In the data rows, zero lies at 4.5, halfway between 4 and 5.
Some points:
[2 9 5 5 3 6 7 1 5 5 3 2 3 6 5 4 5 5 3 2 0 4 6 4 5 6 5 2 3 5 3 5 4 3 2 2 4 5 6 4 2 7 2 7 4 4 4 4 5 8 4 4 5 5 7 5 8 5 5 4 4 4 4 6]
[5 7 6 5 5 7 4 5 4 3 9 8 7 3 6 5 6 4 8 4 2 4 7 2 5 6 3 8 5 3 4 4 6 3 4 5 5 5 6 8 3 4 4 3 7 2 3 5 4 5 3 0 7 6 5 5 2 3 6 6 5 3 5 5]
[5 8 3 4 7 3 7 4 3 5 0 4 4 2 5 7 4 4 6 5 4 5 4 7 4 5 5 4 7 6 5 1 6 7 5 7 5 3 2 2 3 7 3 4 5 4 5 6 4 3 1 5 4 6 5 6 3 3 5 6 5 4 8 5]
[6 6 3 5 4 2 5 4 4 4 7 3 7 4 5 5 2 4 8 4 5 3 7 2 3 6 6 3 0 9 4 8 3 4 5 4 4 5 2 3 6 0 2 0 5 4 5 4 3 3 4 7 4 2 6 4 2 3 5 4 6 3 3 3]
[2 2 5 7 3 2 6 3 2 4 7 4 5 3 4 2 4 0 1 2 6 5 4 5 6 5 3 2 6 5 3 4 5 3 5 5 3 4 5 6 3 6 6 0 5 2 7 3 6 5 3 6 7 5 0 4 5 5 4 4 6 5 3 4]
[5 4 7 5 2 5 6 4 5 5 6 5 7 4 7 2 2 6 5 5 3 7 3 3 5 2 4 4 3 3 6 2 5 3 6 5 2 7 3 4 4 3 4 7 4 6 6 7 8 2 5 5 5 4 4 5 3 7 9 2 1 7 6 4]
[5 1 6 8 5 6 4 4 2 5 4 5 3 5 5 4 4 5 6 4 2 7 5 6 3 3 4 7 5 6 2 5 4 5 3 3 4 4 0 7 4 5 5 7 7 5 9 5 4 6 6 3 3 2 4 4 5 2 0 6 5 4 5 5]
[3 4 4 5 6 3 2 6 3 6 5 8 5 4 3 4 3 5 7 3 5 4 4 5 4 8 6 2 2 7 5 3 4 4 5 5 4 4 5 4 7 8 5 7 5 3 2 3 8 3 7 4 5 8 5 7 6 5 1 1 4 5 3 5]
[3 3 7 3 6 4 2 3 3 5 5 6 4 7 4 6 3 6 3 3 5 6 7 5 4 7 7 7 5 4 6 4 5 5 5 2 7 3 3 1 3 3 4 5 2 8 2 5 2 5 3 6 7 6 0 5 8 3 6 5 5 4 5 6]
[3 4 7 5 7 7 4 2 6 6 5 7 6 0 6 4 6 7 3 7 5 3 3 3 5 2 6 2 5 2 5 5 4 3 4 5 6 6 5 2 5 7 5 2 5 8 5 1 4 5 7 5 3 3 3 7 4 5 3 4 7 3 6 6]
[5 3 4 3 5 2 3 4 5 5 4 6 6 5 4 5 5 1 1 6 3 4 1 4 9 3 7 6 6 8 5 5 6 7 2 7 2 6 5 6 4 3 3 7 4 5 2 4 3 5 7 4 5 5 5 3 4 4 6 4 5 2 5 6]
[5 3 5 5 5 4 5 6 6 9 3 4 7 7 7 5 7 3 9 4 6 3 4 4 6 4 3 9 5 7 3 4 5 6 6 1 5 6 9 2 3 5 7 5 6 3 7 4 5 6 4 4 3 3 3 5 5 5 5 3 4 6 4 3]
[4 5 2 1 4 5 1 3 8 5 6 4 4 5 1 5 5 7 3 7 4 6 5 4 5 3 3 6 4 6 6 2 3 4 5 5 4 3 5 4 2 6 2 6 4 0 8 4 6 2 3 7 6 4 3 2 7 5 3 5 7 3 6 3]
[4 5 4 9 5 5 4 5 5 2 2 6 6 7 4 4 6 7 3 1 5 2 6 6 8 4 5 2 4 3 6 6 4 7 5 5 5 4 7 4 7 5 4 5 2 4 5 5 4 4 6 4 4 5 4 2 3 3 4 4 5 5 9 2]
[6 4 6 3 9 5 5 5 6 3 4 4 8 8 6 8 3 3 4 5 5 4 5 5 3 2 6 3 2 2 3 4 3 3 3 6 4 4 3 6 4 6 5 1 5 6 6 7 5 4 5 4 6 6 6 2 8 3 5 3 4 7 3 4]
[5 2 3 1 1 3 6 1 6 4 2 5 4 4 5 3 8 4 6 5 7 5 6 4 7 4 2 2 4 3 6 2 5 4 4 3 7 5 3 5 7 2 3 5 5 5 5 3 3 4 6 4 4 8 5 4 4 1 3 5 4 9 3 8]
[5 5 4 2 5 4 5 5 1 2 3 5 6 4 6 2 5 5 4 5 7 3 3 5 3 6 5 7 5 3 5 5 9 3 3 5 6 4 6 5 9 6 3 6 4 4 6 6 7 7 4 7 6 2 6 3 5 7 3 3 5 3 4 5]
[2 2 4 5 3 6 4 3 3 4 4 4 4 3 4 6 7 3 6 5 4 4 1 6 6 6 6 6 0 2 8 6 2 6 3 6 6 3 3 3 3 3 8 4 5 3 5 4 5 3 2 4 4 3 6 6 6 7 6 8 5 5 5 4]
[4 6 4 5 5 5 3 4 5 5 3 4 3 3 3 7 3 6 3 4 3 7 0 5 5 3 0 6 1 6 3 5 6 3 9 2 6 4 5 8 6 4 6 3 4 5 2 5 3 6 5 7 4 6 6 5 5 6 5 4 7 5 6 6]
[3 4 5 3 5 7 5 6 4 6 7 1 5 5 3 1 4 3 5 6 6 5 6 5 5 5 4 6 5 5 3 5 4 4 8 7 2 3 5 4 4 7 2 3 6 6 0 6 2 3 4 4 4 3 6 4 6 5 0 5 3 8 7 5]
[3 4 4 4 2 5 2 7 4 4 2 7 3 3 7 4 4 5 4 5 7 2 4 3 2 5 3 2 4 6 6 3 4 5 4 5 2 6 4 7 3 7 3 6 5 7 5 4 0 5 4 2 4 4 3 2 6 9 7 7 4 5 2 2]
[7 3 6 5 3 7 2 5 5 3 1 1 5 5 0 2 3 3 5 1 5 7 5 1 3 6 4 3 8 4 6 5 4 7 5 6 7 7 4 6 5 6 5 3 7 5 3 3 5 4 5 6 3 4 6 4 6 3 8 2 5 3 3 6]
[5 5 3 5 3 6 5 4 8 4 2 2 7 4 5 6 6 6 3 4 2 5 6 5 7 7 6 7 6 4 5 5 4 3 7 7 3 1 4 7 7 4 5 6 3 6 5 4 4 4 7 5 4 4 4 8 3 4 5 6 5 4 0 2]
[4 4 2 6 6 6 5 4 2 5 7 4 1 3 1 4 3 3 3 6 7 5 4 4 3 5 6 5 4 2 5 2 5 6 6 3 3 4 9 3 5 2 3 6 3 6 7 6 5 5 4 2 5 6 7 6 1 1 6 4 8 6 2 2]
[4 6 4 5 3 2 8 7 5 0 7 4 5 7 1 1 5 5 6 6 4 1 4 5 2 3 6 5 6 4 1 4 4 4 8 3 6 5 3 4 3 5 7 8 5 4 7 1 2 3 5 4 6 6 5 7 6 5 7 7 4 3 6 6]
[6 5 3 3 8 2 4 5 4 5 4 3 3 2 5 5 5 3 4 3 4 3 8 5 2 3 6 5 4 2 4 5 3 4 3 6 4 7 6 8 3 3 3 8 3 2 1 4 6 6 5 7 2 4 1 5 3 5 5 6 4 7 6 7]
[4 3 5 4 4 5 7 5 5 5 5 4 4 5 6 5 2 7 5 2 6 4 4 5 4 2 4 3 5 4 6 4 6 6 4 5 2 0 8 5 3 0 6 4 7 5 3 4 5 3 3 4 3 7 4 4 5 6 3 5 3 0 3 6]
[7 4 4 4 0 5 4 6 3 6 5 6 4 6 2 5 4 4 5 6 5 7 5 7 3 2 3 4 4 2 3 5 3 5 3 8 3 6 5 4 5 5 3 2 2 4 4 7 4 9 7 5 4 6 3 9 5 5 4 4 4 2 5 2]
[6 5 5 4 4 4 3 4 3 7 3 6 2 5 8 2 5 4 2 7 4 5 5 5 4 6 3 2 5 4 2 5 3 4 5 5 7 3 7 4 3 4 9 5 4 3 2 8 4 1 6 5 6 1 6 6 5 3 5 3 5 4 4 5]
[4 7 7 3 5 6 4 4 6 4 4 7 1 8 3 6 4 5 6 4 5 4 3 6 4 7 5 4 7 5 2 7 4 3 2 3 1 6 3 4 7 3 6 2 4 4 4 4 5 2 3 5 5 5 4 3 0 7 5 6 5 6 4 5]
[8 3 4 7 2 3 3 7 6 4 5 2 4 4 6 6 3 7 2 7 1 4 2 6 5 5 6 2 6 4 5 3 5 5 2 3 5 3 5 4 5 2 4 3 8 3 3 2 5 7 3 4 5 4 5 5 6 5 5 2 4 9 5 4]
[5 1 1 4 6 3 6 4 4 2 7 4 3 4 5 6 4 6 4 4 4 6 5 4 4 3 4 5 7 8 5 9 5 3 3 3 6 5 6 3 4 8 6 4 3 5 6 5 5 3 4 3 1 5 5 5 5 4 4 6 1 7 4 3]
[2 5 5 6 4 2 5 5 7 5 6 3 4 3 2 9 6 5 5 6 6 5 5 4 3 6 2 4 5 3 2 4 5 4 4 7 7 5 3 4 5 4 6 7 3 7 4 4 4 6 5 2 6 3 4 1 3 5 5 0 2 3 6 5]
[4 9 5 4 5 6 4 9 4 5 8 4 5 6 5 3 4 3 4 5 4 4 5 4 6 3 3 3 3 7 7 5 5 7 5 3 7 4 2 3 6 4 5 2 2 5 6 5 7 7 5 4 5 3 5 3 1 4 4 8 2 4 2 7]
There is one direction along which these points spread out most. Take the direction at right angles to it along which they spread out most. Go by this last direction. How far along it is each point below, from 0 to 99? 50 is the average, and the first point above lies past it. One standard deviation of the points above along it is 16.
[2 2 4 5 3 6 4 3 3 4 4 4 4 3 4 6 7 3 6 5 4 4 1 6 6 6 6 6 0 2 8 6 2 6 3 6 6 3 3 3 3 3 8 4 5 3 5 4 5 3 2 4 4 3 6 6 6 7 6 8 5 5 5 4] >> 62
[3 3 7 3 6 4 2 3 3 5 5 6 4 7 4 6 3 6 3 3 5 6 7 5 4 7 7 7 5 4 6 4 5 5 5 2 7 3 3 1 3 3 4 5 2 8 2 5 2 5 3 6 7 6 0 5 8 3 6 5 5 4 5 6] >> 58
[5 2 3 1 1 3 6 1 6 4 2 5 4 4 5 3 8 4 6 5 7 5 6 4 7 4 2 2 4 3 6 2 5 4 4 3 7 5 3 5 7 2 3 5 5 5 5 3 3 4 6 4 4 8 5 4 4 1 3 5 4 9 3 8] >> 40
[4 6 4 5 3 2 8 7 5 0 7 4 5 7 1 1 5 5 6 6 4 1 4 5 2 3 6 5 6 4 1 4 4 4 8 3 6 5 3 4 3 5 7 8 5 4 7 1 2 3 5 4 6 6 5 7 6 5 7 7 4 3 6 6] >> 97
[5 5 4 2 5 4 5 5 1 2 3 5 6 4 6 2 5 5 4 5 7 3 3 5 3 6 5 7 5 3 5 5 9 3 3 5 6 4 6 5 9 6 3 6 4 4 6 6 7 7 4 7 6 2 6 3 5 7 3 3 5 3 4 5] >> 45
[2 2 5 7 3 2 6 3 2 4 7 4 5 3 4 2 4 0 1 2 6 5 4 5 6 5 3 2 6 5 3 4 5 3 5 5 3 4 5 6 3 6 6 0 5 2 7 3 6 5 3 6 7 5 0 4 5 5 4 4 6 5 3 4] >> 53
[5 1 1 4 6 3 6 4 4 2 7 4 3 4 5 6 4 6 4 4 4 6 5 4 4 3 4 5 7 8 5 9 5 3 3 3 6 5 6 3 4 8 6 4 3 5 6 5 5 3 4 3 1 5 5 5 5 4 4 6 1 7 4 3] >> 71
[4 4 2 6 6 6 5 4 2 5 7 4 1 3 1 4 3 3 3 6 7 5 4 4 3 5 6 5 4 2 5 2 5 6 6 3 3 4 9 3 5 2 3 6 3 6 7 6 5 5 4 2 5 6 7 6 1 1 6 4 8 6 2 2] >> 47
[6 5 5 4 4 4 3 4 3 7 3 6 2 5 8 2 5 4 2 7 4 5 5 5 4 6 3 2 5 4 2 5 3 4 5 5 7 3 7 4 3 4 9 5 4 3 2 8 4 1 6 5 6 1 6 6 5 3 5 3 5 4 4 5] >> 46
[6 6 3 5 4 2 5 4 4 4 7 3 7 4 5 5 2 4 8 4 5 3 7 2 3 6 6 3 0 9 4 8 3 4 5 4 4 5 2 3 6 0 2 0 5 4 5 4 3 3 4 7 4 2 6 4 2 3 5 4 6 3 3 3] >> 18
[3 4 4 5 6 3 2 6 3 6 5 8 5 4 3 4 3 5 7 3 5 4 4 5 4 8 6 2 2 7 5 3 4 4 5 5 4 4 5 4 7 8 5 7 5 3 2 3 8 3 7 4 5 8 5 7 6 5 1 1 4 5 3 5] >> 45
[7 3 6 5 3 7 2 5 5 3 1 1 5 5 0 2 3 3 5 1 5 7 5 1 3 6 4 3 8 4 6 5 4 7 5 6 7 7 4 6 5 6 5 3 7 5 3 3 5 4 5 6 3 4 6 4 6 3 8 2 5 3 3 6] >> 26
